W = 22   7  19  85  57
What is the entry just left of the centre entry?
Answer: 7
The entry just right of 19: 85

Read these off the array that follows.
1) What is the entry just left of -26?
2) What is the 2nd largest entry?
3) What is the entry in the bottom-right corner?
4) What is the entry directly below the centre entry?
5) What is the entry directly above 20?
6) What is the 5th-last entry, reading row by row?
7) What is the entry directly above the smallest entry?
8) What is the third entry on the diagonal from the top-right corner?
[[ -4  -3  -1  -5   3  -3  -1]
 [  1  -2   3  -5   5   4   1]
 [  0   0   0   0   0   0  -2]
 [  0   0   0   0   0   0   0]
 [  0 -26   1 -29  28   5 -12]
 [  0   0  -1   0   0   1  -2]
 [ -8 -16  -7 -12  20  -5   3]
 [ -5 -20  14 -14  18   8 -15]
 [  0   1   1  -1   0  -1  -4]]
1) 0
2) 20
3) -4
4) 0
5) 0
6) 1
7) 0
8) 0

[[  8  -7   3   7  -2   0  10]
 [  1   1   2  -2  -1   0   0]
 [  1   1   1   0  -1   0   0]
 [  4  11  28   7  19 -21  -8]
 [ 10  -3 -11   2 -10  10   1]]
Read off the last entry of the largest entry's row.
A: -8
The 3rd entry from the end, reading row by row -> -10
The first entry, reading row by row -> 8
Read off the entry in the top-right corner.
A: 10
The entry just right of the centre entry is -1
Read off the minimum.
A: -21
The second largest entry -> 19
The entry directly above -11 is 28
The 2nd entry on the diagonal from the top-right corner is 0
The 5th entry from the end, reading row by row: -11
Read off the first entry in the row that holds the largest entry.
A: 4
Read off the top entry of the column that holds the largest entry.
A: 3
The second-last entry, reading row by row: 10
The smallest entry in the first row is -7

Read these off the table that follows.
1) Report the entry just left of the largest entry.
2) Report the third entry in reading order.
3) Report the 1st entry in reading order.
4) Report the entry just right of 0.090.
5) Report the smallest entry.
array([[-0.007,  0.098,  0.112, -0.014, -0.004, -0.302,  0.031,  0.035,
         0.030, -0.019, -0.059,  0.026, -0.187, -0.152],
       [-0.026,  0.090,  0.050, -0.066, -0.043, -0.272,  0.023, -0.047,
         0.041,  0.001, -0.112,  0.009, -0.174, -0.116],
       [ 0.035,  0.058,  0.064, -0.017, -0.097, -0.225,  0.063, -0.025,
         0.044,  0.019, -0.101, -0.027, -0.145, -0.036],
       [-0.001,  0.076,  0.056, -0.041, -0.033, -0.277,  0.026, -0.015,
         0.046, -0.007, -0.122,  0.020, -0.173, -0.107],
       [-0.017,  0.077,  0.161,  0.019, -0.041, -0.212,  0.056,  0.039,
         0.021,  0.004, -0.049, -0.055, -0.156, -0.085],
       [ 0.083,  0.098,  0.103,  0.000, -0.019, -0.248,  0.018,  0.004,
         0.020, -0.012, -0.092,  0.059, -0.193, -0.091],
       [ 0.047,  0.070,  0.071, -0.026, -0.036, -0.278, -0.015,  0.037,
         0.020, -0.005, -0.089,  0.068, -0.204, -0.136],
       [ 0.079,  0.076,  0.098, -0.036, -0.027, -0.246,  0.033, -0.016,
         0.037, -0.031, -0.106,  0.032, -0.169, -0.062],
       [-0.007,  0.085,  0.074, -0.082, -0.033, -0.221,  0.019, -0.026,
        -0.001, -0.009, -0.097, -0.008, -0.164, -0.074]])
1) 0.077
2) 0.112
3) -0.007
4) 0.050
5) -0.302
